Which row each row swaps with, under one turn or mirror
The rows were stretched afterwards, more along some directions than others.
z_395: 1.163; 0.062; -1.397; 0.413; 0.585; 1.015; -0.362; -0.888; -0.135; -0.216; -2.108; -0.084; 1.053; 0.464; -0.358; 0.605
z_407: 1.334; -0.136; 2.333; -0.329; 1.639; -1.106; -0.521; -1.389; 0.685; -0.231; -0.382; -0.041; -1.126; -1.946; 0.295; 0.016
z_924: 0.362; 0.444; -2.306; 0.396; 1.124; 0.618; -1.128; -0.546; -0.519; -0.181; -1.102; -0.384; 1.392; -1.331; -0.747; -0.928
z_534: 0.743; 0.408; 2.144; -0.978; 4.127; -0.921; 1.327; -0.719; 0.440; -0.862; -1.546; -0.251; -1.093; -0.719; 0.293; -0.045
z_281: 1.445; 0.004; -2.365; 0.242; 2.201; 1.705; 0.564; 0.377; -0.002; 0.798; -1.646; 0.341; 0.758; 0.614; -0.051; -0.347
z_24: 1.156; -0.248; -1.871; 0.568; 2.245; 1.488; -1.004; -1.043; 0.008; 0.120; -1.269; 0.163; 1.347; -0.540; -0.520; -0.246
z_204: 1.741; -0.804; -2.128; 0.726; -2.268; 2.843; -3.288; -0.064; -1.501; -0.465; 3.337; -0.220; 0.158; -1.060; 0.319; -1.306
z_150: -0.504; -0.820; 0.054; -0.635; 1.105; -0.854; -0.015; -0.407; -0.696; 0.539; 0.669; -0.444; -1.559; 0.364; 0.766; -1.264
z_630: -0.042; 0.412; 1.563; -0.195; 0.596; -0.794; 0.122; 0.696; -0.893; 0.676; 1.112; 0.696; -1.221; 1.862; 0.901; -1.618
z_823: -0.172; -1.048; 0.856; 0.351; -1.854; 0.300; -0.384; 0.453; 1.833; -0.094; -0.611; -0.275; -1.516; 1.424; -0.656; 4.198
z_920: 0.689; -1.008; 1.285; -0.065; 0.243; -1.311; -0.422; -1.859; 0.546; 1.467; 0.004; -0.258; -0.552; 2.095; -0.762; 2.973
z_671: -1.405; 0.083; -0.944; 0.204; -1.349; -0.134; 0.602; 1.165; 0.534; 2.731; 0.186; 0.279; -0.403; 2.655; -0.334; 0.536
z_812: 1.958; 0.582; 0.395; -0.291; -0.954; 0.790; -2.567; -0.320; -1.854; -2.511; 1.723; -0.106; -0.314; -2.013; -0.096; -1.658
z_443: 1.882; 0.438; 0.502; -0.280; -3.380; 0.851; -2.966; -0.793; -1.991; -2.506; 2.913; -0.177; 0.532; -1.776; -0.049; -0.122
z_993: -0.355; -0.027; -1.325; -1.367; 0.390; 0.893; -0.382; 0.979; 1.361; 1.707; 0.696; 0.108; -1.500; 1.561; -0.402; 2.024
z_982: -1.067; -2.040; -0.256; -0.449; 0.301; -0.588; 1.060; -0.156; 0.843; 1.644; -0.302; -1.021; -0.615; 1.278; -1.361; 2.377
z_679: 1.550; -0.012; -1.750; 0.293; -1.532; 1.389; -4.037; 0.317; -1.201; -1.533; 2.957; 0.124; -1.219; -1.720; -1.105; -0.512
z_760: 1.294; 1.079; -1.358; 0.007; 1.255; 0.981; 0.000; -0.768; -0.616; -0.215; -1.478; 0.546; 1.509; 0.091; 0.608; -1.349
z_151: 0.724; -0.664; -1.362; 0.266; 1.205; 0.872; 0.422; -0.361; -0.979; -0.770; -1.790; -0.223; 1.585; -0.558; -0.613; 0.006
z_927: 0.711; 0.469; 0.849; -1.040; 0.995; -0.681; -0.526; -1.070; -1.401; 0.914; 2.739; -0.236; -1.078; 0.038; 0.080; -0.699
z_429: 1.291; -0.210; 1.328; -0.677; 3.977; -0.832; 0.999; -0.826; 1.205; 0.823; -2.593; -0.729; -1.424; -0.134; 0.805; -0.015
z_233: -1.313; -1.229; -0.523; 0.659; -1.052; -1.307; -0.905; -0.033; 2.175; 1.277; -1.025; -0.672; -1.333; 0.751; -0.848; 0.342
z_654: -1.227; -0.544; 1.145; -0.426; -1.342; 0.146; 2.782; 1.227; 0.151; 1.014; -2.067; -0.829; 0.346; 1.668; 1.416; 2.152
z_911: -0.875; -0.366; -0.753; -0.181; 1.394; 0.111; 0.067; -0.222; 1.550; 1.267; 0.402; -0.319; -0.103; 0.354; -1.293; 1.660
z_408: 0.581; -0.302; -2.578; 0.526; 0.952; 1.596; -0.689; 0.198; 0.004; 0.752; -0.957; -0.191; 1.675; -0.946; -0.091; -2.716
z_695: 1.674; -0.293; 1.600; -0.465; 1.446; -0.727; -0.836; -1.118; 1.865; 0.321; -0.176; -0.387; -2.440; -1.331; 0.301; 0.700
z_754: -0.478; -0.864; 0.650; 0.635; -1.818; 0.416; 0.555; 0.663; 0.858; 1.104; -1.139; 0.313; -0.485; 1.287; 0.762; 2.295
z_706: 1.250; -0.142; -0.892; 0.817; -2.065; 2.045; -3.767; 0.584; -1.035; -1.751; 2.799; 0.317; -0.232; -1.756; -0.307; -1.331
z_116: -0.341; 1.373; 1.483; -0.828; 1.178; 0.213; 0.644; -0.111; -0.516; -0.568; 0.930; -1.480; 0.335; 0.280; 0.612; 0.248
z_431: 0.361; 0.587; -2.312; 0.541; 1.957; 1.130; -0.102; 0.024; -1.038; -0.107; -1.472; -0.227; 1.325; 0.119; -0.352; -0.848
z_368: 2.253; -0.444; -1.392; 1.374; -0.886; 1.673; -3.761; 0.011; -0.084; -1.782; 1.949; 0.573; -1.538; -1.583; -0.749; -1.149
z_333: 2.155; -0.080; -0.150; 0.400; -1.963; 1.817; -2.222; 0.171; -1.719; -1.875; 2.831; -0.536; 0.043; -1.189; -0.079; 0.056
z_31: -0.249; -0.502; -0.610; 0.763; 1.784; 0.271; -0.398; 0.957; 1.348; 1.325; 1.019; 0.259; -2.792; 1.108; -0.084; -1.921
z_456: -0.658; 0.148; -0.776; -0.169; 0.149; 1.240; -0.932; 1.298; 0.169; 0.553; 3.079; 0.526; -1.545; 0.528; -0.018; -0.379
z_702: -0.257; -1.119; 1.391; 0.017; -2.541; 0.254; 0.362; 1.095; 0.378; 0.344; -0.731; -1.182; -0.992; 1.487; 0.812; 2.861
z_700: 0.992; 0.280; -2.333; 0.463; -2.130; 1.863; -3.651; 0.759; -1.771; -1.153; 3.071; 0.401; -0.796; -1.422; -0.064; -1.410

z_333 pairs with z_281
z_823 pairs with z_534
z_760 pairs with z_443
z_812 pairs with z_395
z_407 pairs with z_754
z_116 pairs with z_993

